One turn moves every row onto another: examples first, then more rows asked
lobi: [ 11  48 -13 -21  14 -55 -16 -10   6  25 -23 -34   1   9 -16 -20 -33 -36
 -26  20  30  -8  25  -8 -15  -4]
Fik: [ 34  21  -7  -7  10  26   1  -2  18  21 -40  24   2  24   0  17   1  -7
  23 -26  37 -13   8  -7  14 -20]
vimig: [ 21  29  -3 -22  -3 -36  13  17 -19  14 -44 -10  -3  23 -47 -24   3 -15
 -10  34  30 -36   9 -10  24  16]
fopi: [ 11  44 -11 -19   9 -51 -18 -14   8  19 -28 -36   1   6 -12 -20 -30 -48
 -23  26  30  -6  24 -16 -16  -4]
pali: [ 21  35   9 -14  13 -19   7   5 -15   9 -18  -8  -7  33 -42  -7   1  -9
 -18  45  23 -20   9 -10  32   3]
Veful: [ -4  17  -1 -24  -2   9  -5   1  13  54 -32   5 -11   3  25 -13 -14 -36
  22 -19  20 -41   8  -1  25 -10]
Paf: [ -3  27   4 -23   9  14  -6  -2  13  56 -16   9 -12  12  23  -5 -16 -25
  18 -15  16 -36   9   5  28 -15]
Nula: [ 33  32 -19  25 -12 -51   7 -31  30  -3  -1  17   9  19  -1 -15 -10 -37
  14  11  26  -8   3 -14  -4 -12]
fov: [ 10  48  -9 -17  16 -47 -17 -18   9  20 -18 -32  -2  11 -13 -16 -32 -42
 -28  26  30  -1  25 -12 -11  -8]
Dig: [ 36  16 -12 -10   0  19   2   4  15  21 -59  20   4  14   1   8   3 -20
  28 -31  41 -18   7 -11  10 -14]
rosup: [ -1  25  -3 -32   6   0  -2   8  12  66 -27   7 -12   8  16 -13 -15 -20
  21 -25  21 -44   9  10  24  -6]
rigu: [ 39  43 -22  15  -5 -65  11 -25  28  10   2  19  10  26 -12 -16 -14 -18
  11  -1  27 -16   8  -1  -6  -8]
Goga: [ 15  20   4  -9  -6 -12   7   5 -16  -1 -41 -14  -5  19 -32 -17   4 -33
 -10  49  26 -23   4 -25  28   5]
megez: [ 39  24 -12 -18   8  11   5   7  15  31 -49  24   3  23 -10   8   1  -3
  24 -38  40 -23   9  -1   9 -11]
bado: [ 36  32 -29  15 -20 -67  10 -21  28   6 -20  13  12  15  -8 -26 -10 -36
  17  -4  32 -21   5 -10  -8  -3]

fov goes to lobi
rigu goes to bado
vimig goes to Goga
Where do these go?
Veful goes to Paf
Dig goes to Fik

One turn moves every row onto another: examples first, then more rows asked
Fuf: [  1 -20  25  13  17  -3  -9   9  15 -37  27   4]
Liteb: [  6  19   8 -10  -7  -9   3 -32  13 -36 -26  -4]
teg: [-26  -7 -23 -20  30  11  11  15   4 -17  -4   3]
ligu: [  9  32   8 -28   9 -36  17  -1   5 -55   4  -2]
puli: [13 -3 -5  8 13 -6 33 -4 28  2 15 15]
sata: [ -3  20 -18 -25 -10 -32  23 -11  -8 -48  13  22]
lov: [-35  11 -17  -5  17   8  12   7   0 -49  -2   4]
tivub: [ -9   3  -3 -28  32  -1  33   2 -10 -33  23 -17]
buru: [  1  -3  14   7 -13 -36  20 -20 -17 -28   8  13]
lisup: [ -7  12  23 -26  29 -37  -7 -18  19 -21  10  -3]
duvi: [  8   0  16  -2   5  -9 -36   1  20 -18  24   1]
serik: [-10  -6  29 -11  38 -30  12  -8  14 -38  14   0]
vonet: [ 12  41 -11 -23  20 -31  10 -11  24 -33   5  11]
nutu: [  3  -4  32  16  15 -16  18  -6  22 -26  27   0]
tevak: [ 25  -8 -16 -20  -3 -10  32  16   0 -18  24  26]
bulom: [-14  15 -15 -34  17   3  -9   3 -18 -39  19 -20]
Biba: [ 20   1 -19 -47 -16   0   9   5   8 -45  19  10]
pivem: [ -4  13 -17 -17  29  14  13  31   5 -43   4   5]
vigip: [-10 -10 -16 -20 -29   1  24 -17   3 -49  17  11]
tez: [-37  -4  -7 -12   7 -23  24 -18  26 -36 -10  -7]
Pabo: [ 16  -8   5 -11  -4   7  -3 -18  17  -3 -23  -3]
rudup: [-14 -13  -9  -4   8  20   9   6 -15 -30  30 -15]
Kogos: [ 22 -23   7  -5   8  -5  30  16  12  -1  15   1]
vazal: [ 37  13  12  -8   3   2  20  -5  20 -27 -16  -2]
vuzi: [ 14  -8   5 -29   6 -40   1 -10 -14   1   0  10]
godu: [ -5  -5  16 -22  27 -20 -35   0  11 -33  13   0]
kebur: [  4 -10 -19 -38  14  -7 -12  18  29  -9  -3  -7]
nosip: [-13 -14 -28 -24 -18 -14  -4 -11 -10  -8  11  22]
Nobeg: [  8   9  -8   6  -5   0  12  23  29 -57  12  -1]
Busag: [-21  -8  -6  -7 -20 -12 -27 -16  -3 -18   1  -2]
Tuze: [ -8  12 -20   7 -11  -4 -24 -17  16 -15   7  14]
Dekik: [ -3 -20 -18 -50  -7  -7  30 -13   7 -18  11   8]
sok: [ 36   7   7  -6 -11 -24  -7  11 -14 -28  16  13]

nosip goes to sata
Tuze goes to vonet
Where do these go?
sok goes to vuzi
lisup goes to nutu
teg goes to lov
Fuf goes to godu
kebur goes to tez
Pabo goes to Liteb
vigip goes to Biba
Kogos goes to Busag
bulom goes to tivub

One turn moves every row onto another: examples first, then more rows asked
Tepil: [ 32  15   3  17  33  22  12  -7  -5  18 -26 -18 -47  -3   1 -10  -2 -19
 -24 -15   7 -10  -7  -4  -7 -11 -12 -21  23   1]
Tes: [ 19  -5  -2   8  32  10  18   4 -14  13  35 -14 -49 -13  10 -28   7   3
 -25 -23  26 -10  15  24  -8  17  13 -24 -13 -13]
fugam: [ 13  22  -1  -2  25  17   4   2 -23  -5 -25 -18 -42  -1  -5 -14   3 -32
  14 -12 -13 -15 -14   0 -31  -4   1 -11  26  -2]
ralob: [ 25  43 -23  19  35  18   4  13 -19   4 -15 -21 -32 -15 -12 -10 -22 -16
  -4  -3  -9 -15 -12  11 -28  -5   5  -1  31  -7]
soluz: [  8 -25 -20  11  17  15   9  11 -12   9  27   5 -50 -12   4 -14  17 -11
 -20 -17   6  -4   2  29  -1   5  14 -25  -2 -26]
bop: [ 22  38  -6 -14  18  15  13 -10 -19  19   2   4  18  29  10 -13 -18 -10
  18  13  14  10  13 -18 -23   3  36  20   5 -29]
numat: [-16  -1  22  -1   6   3  -7   5  -3 -11  35  16 -13  19  14 -14   3  18
  23 -15  27   0  23  17   6  16  37 -10 -32 -16]
mufo: [ -6  14  20  29   3  -4  18 -14 -15  -9  -2  -1  21 -15   6  10 -13   6
 -11  15  25 -27 -20 -11   9   2 -13  13   6  14]
ludot: [-15  18  23  22   2   0  14 -23 -22 -15  -3 -14  17 -13   0  10  -4  -5
   1  13  26 -31 -25   4  20  16 -15  12   6   6]
donat: [ 32  28   9   6  33  17   9  -7  -4  20 -32 -17 -38   3  -2 -15 -11 -20
 -14 -20  -6  -6  -3 -10 -24  -1  -8 -11  25  -4]
tonab: [ -8  23  15  27 -18  -1 -15  -1  13 -10  13  10  27   8   1   5   2   7
  21  -4  31 -10   5  18  24   2   8   5 -15 -23]
voges: [ -5   6  16  12  -3   7 -17   0  12   9  26  17  -6   8   1 -16  12   0
  23 -20  37   6  18  28  20  12  21 -12 -30 -24]
dis: [-12  16  23  18   8   3  16 -24 -15   0  -8  -4  20 -13  -3  13 -15   7
 -20  10  22 -23 -17  -3  26  15 -17  17   7   0]
sas: [-13  20  21  14 -15  -4  -8   5   7 -15  13  26  26  -5   6 -11  -3  20
  19   2  34 -10  16  -6   3 -15  13   7 -19  -7]
Rav: [  6  11  -5   0  32  21  10   3 -32 -16 -22 -23 -54  -9  -4 -11  10 -24
   4  -5  -5 -18 -15  12 -17  -8  -1 -20  21   5]
vigiz: [  7  19  -1 -17  46  23  25  -1 -28  -3 -21 -14 -49 -14  -6 -21 -16   3
 -23  -3  -1 -14   7  -9 -18  -8   2  -8  22   6]
Zepes: [  3  14  11  17   7  -2  -6  13   9   6  36  26   0  -8   8 -26  -6  20
  11 -13  44   3  27  10  -2  -4  32  -7 -31  -8]
siv: [-21   1  -2   1   3   6  -8  17  -4  -8  30  34  -2  -7  -4 -16  -1  16
  21  -5  25   5  25  23   6   0  39  -2 -24 -17]
kisez: [ 15  39  -7 -18  17  20   8 -13 -25  14   4  -4  13  35   4  -5 -10 -20
  27   8  12  10   7  -1 -11  18  34  19   5 -40]
Ruru: [-29  22  11   3  -6   1  -9   4  -5 -28  19  11  22   5  -1   1  -9  25
  21   6  21 -12  14  13  15   5  19  14 -18 -21]
firu: [ 25  33 -27  21  40  21  13  12 -22   1 -10 -22 -40 -25 -10 -11 -15  -7
 -21   4   3 -16  -8  12 -12 -14   2 -11  23  -1]
kupov: [-23   3  29   7   5  -1  19 -22 -25 -19  -9   0  15  -8   3   9 -10   7
  -8  13  15 -26 -20  -9  13   9 -11  15   5   9]
Ganot: [ 28  48 -18   2  12  16   5  -6 -17  19   6  -2  20  23   3  -9 -14 -21
  24  13  20  10   3   2 -16   5  31  19   6 -36]
kanor: [ 19  37  -6  -8   9  13   6  -7 -25   9   4   2  16  24  10 -16  -4 -27
  38  15  17   8   2  -9 -27   0  34  15   3 -25]
Bupi: [ -7  28  21  18  -3  -1  -4  -2  12  -3  18  13  27   7   5  -3 -21  34
  -3  -2  34  -8  20   3  18   6  12  14 -19 -21]
fofi: [  3   5   4  27   5   4 -11   7  13  12  34  23  -4  10   5  -4 -10  21
   1 -15  28   9  21  19  17   7  30  -6 -26 -28]
toral: [-21  22  15  11  10   1  18 -15 -26 -13  -3  -1  22 -27  -5   4 -15   9
  -8  17  26 -26 -14   1  15   8 -10  21   7   9]
Fizur: [-19  15  39   0 -12   1  -8 -12   6 -14   8  13  17  19  11  -5   2  16
  18 -10  30 -10  17   1  16   9   6   3 -23 -17]
Nak: [ 11 -15 -15   5  17  14  13  12  -9  20  18  15 -43 -31  -5 -31  17 -11
 -25 -18  18   1  10  24  -9  -3   8 -19  -2 -16]
nili: [ 10 -16 -18  10  29  11  18  16 -23  -1  37  -4 -51 -13   8 -19   3   7
 -25 -13   9 -11   8  25 -15   6  21 -21  -7 -15]
pobud: [  9  35   2 -22  45  21  18  -2 -24   3 -22 -19 -39  -3  -9 -20 -26   2
 -12 -10 -10 -10   8  -8 -28   5   6   1  23  -4]
panub: [ 29  33   4  -4  10  15   8 -17 -12  21  -2  -2  14  39  15  -9  -6 -28
  26   4  20  10   5 -15 -18   5  27  12   1 -30]
lovul: [ 15  39  -8   0  40  25   5  -5 -22   5 -17 -39 -39   7 -11  -3 -20 -12
  -8 -14 -13 -14  -7  17  -7  21   1  -6  26 -22]
gefe: [  8  -7   1 -11  24  13  16   2 -16  11  24  -2 -49 -24   0 -38  19  -9
 -16 -24  27  -7  16  22 -10  10   5 -24 -11 -11]
tobus: [ 13  23  -5  -3  42  29  14 -11 -23   1 -15 -38 -51   2 -10  -2  -7  -9
 -17 -12  -1 -17  -5  18   9  15  -6 -16  19 -12]

dis goes to toral
voges goes to Zepes
Ruru goes to tonab
Where do these go?
gefe goes to Tes
Tepil goes to vigiz
panub goes to bop
ralob goes to fugam

One turn moves every row onto another: examples first, then more rows asked
Detub: [ -8 -12 -33  -6  -4  39  27  18 -18 -15 -13   7 -16  -3  10  11  -7   3
  11   7  20   9 -19   5  -2]
lizim: [  2  10  20  10 -11 -13  13 -12 -17  13 -18 -13  -4   8   5   8  20  27
 -11  -3  30 -42 -13  16 -25]
gad: [ 24   9  -4  26 -20 -37  23 -10 -18  -4 -14  -9 -12  15   7   4  28  28
  -1  -3  23 -19  -2   6 -17]
peviz: [ 20  -5 -25 -18  -8 -28  -6  12   6 -25 -12 -14  31  25  -8  -4   7 -10
   9  35 -18 -10  -9  25 -11]
muku: [ -4   0  26 -12 -28 -22   4  -9  -3  11  -5  -2  18   8   1  23  16  12
  12   3  42 -46  -7  12 -15]
nimag: [ -5   0 -14 -16   0   6  30  24 -25 -30   9  27   2  -1  11   3  -2  -2
  26   7  34  15 -19  -8   7]
tup: [ 15 -17 -20 -14  -1   9   6 -20 -18 -50  12  29  10 -23  -9  -5 -19 -10
 -24  26  -4   3  -6   9  -3]
zup: [ 33  13  16  -1 -34 -21  24 -33   4   3 -27  -1  22  14 -29 -14   1   8
   4   4   6  -4 -27   8  -2]
Dirut: [ 27  -5  23  -4 -31  -2  17 -32   6   4 -32  -7  13  18 -38 -13  12   9
  -7   8  10 -15 -33   2  -9]
tefol: [-13 -13 -28 -25  -8   4 -12 -17   4 -17 -22 -11  26  16  -2 -11  20 -16
   6  26  -8 -13 -19  27 -24]
Nonal: [  8 -33   3 -25   2  34 -11 -22 -13 -13   9   4   0 -27 -15  13 -10  -5
 -22  16  -8  -9 -25 -12  -2]
lonak: [  7  -2  -9  12 -24 -17  29  14  26  -9  16 -12 -15 -26   5  14  16   0
  15   6  36 -22   0   9 -11]
Meka: [  6  -6  -6   9  -5  20  27  41 -16 -18  -4   9   2  19  16  12 -14   2
  21   6   9   2  -3  11  19]
leg: [-10 -32   1 -19   2  26  18  37 -25 -16  -1   5  -7  12  -1  11   0  -2
  19   9  29 -11 -18 -17  16]
tis: [-13   3   0   0  -1  -7  18  11   3 -19  -1 -12  -7 -25   7  -1  23  15
   7  -3  50 -47  -6  11 -10]
nobo: [ 16 -40 -18  -3  -1  14   1  -8 -25 -28  -2  -1   0  -8  -9   0 -27  -7
 -20  20 -24 -14   8   1  21]
puzi: [ 27   8  22 -12  11  -8  -2  -4 -24 -35  23  25  29 -14   1   2 -19   4
  -8  11 -11  -1 -10   3  13]
turi: [ 26   7   7 -20 -27 -19  18 -37  -3 -10 -34   3  20   6 -38 -17  12  14
  -1   7  23 -11 -35  -3  -9]
ripo: [ -2 -36   2 -17  -6   3  -5 -17 -25 -40  15  24  24  -3  -2  -7 -16 -19
   1  13  -6 -13   8  -2  27]
vatu: [-17   2   0 -22   5 -20  -2 -20 -14 -12   5  -2  27  14   5 -30  25 -20
  11  17  -4   1 -28  13 -24]
Gapev: [ 24  -3   0 -14 -36 -15  16 -38  -2   5 -42 -12  18  10 -33 -12   2  11
   8   1   9 -15 -23  -1   5]
zekap: [ 23  -6 -12 -17  10 -26   4  14  -6  -7  -2 -26   6  12 -19 -11  10  -6
 -15  40 -18  -5 -31   5 -29]
dafa: [ -4 -35  11 -15   9  26   0 -18 -27 -23  15  12   1 -16 -11  -9 -16 -14
 -31  21  -7 -14 -14  -3   1]
vesig: [ -8  -1 -10  -4 -18 -15  18  12  16  -8   4 -15  -3 -29   7  13  10   5
  22   0  43 -40   4  11  -1]
reku: [ 22 -18 -24   8 -40 -30  16 -15   0  -4 -15 -10 -15  10  -7  21  32  14
   8   6  31 -17  -2  -7 -17]
Fatus: [ -1  -3   8  22  -3 -16  23  17   2 -24   6 -11 -14  -8  10  -9  34  14
   8  -6  40 -38   1   5  -4]
busa: [  7  -4   9  -4   9  29  29  43 -14 -21   8  16  -7   5   1  11  -6   4
  -4  20  25   2 -30   4 -10]
nub: [  7 -16  -2  27 -16  -9  26  15  17 -12  10 -19 -27 -10   4   3  31   5
   6   1  31 -28   1   2  -8]
sunog: [ 11  -6  -1 -15 -40 -29  12 -15  11  -4   1   8   5  -2 -10  30  26   6
  11  14  47 -22 -13   2 -29]
vivu: [ 20 -12  16   1  10  -8  10  -3 -30 -32  26  18  12  -8  -3 -12 -27  -9
 -20  20 -19  -3   0   4  14]
sez: [ 16 -36  -5  -4   4  25 -16 -10 -26 -24 -13  -6   7  -2  -5   6 -11   8
 -11   2 -24 -22   2  -4  28]
Suvin: [ 26  -5  24 -11 -30 -21  13 -28  -1  -9 -31   0  26  25 -36 -17  15   9
   7   3  17 -20 -25  -5   7]
Negiv: [ -4 -20   3 -18  10 -27  -2  -1 -23   7   0 -31  10  23  -6 -24  19 -16
   6  19 -18 -11 -25  -9  -8]
gunu: [ 27  -6  -9  -2   6  18   1 -24 -16 -45  11  26   3 -21  -4  -2   1   4
 -27  14  -9  15 -20   2 -10]
vinut: [ 18 -31   2  -8 -11  -4 -10 -16 -18 -33  17  18  23   0   1   6  -5 -11
  15   2 -17   3   6 -14  35]

lonak goes to tis
sez goes to vinut
Where do these go?
lizim goes to reku
ripo goes to vivu
Gapev goes to Suvin
busa goes to Detub
tefol goes to Negiv

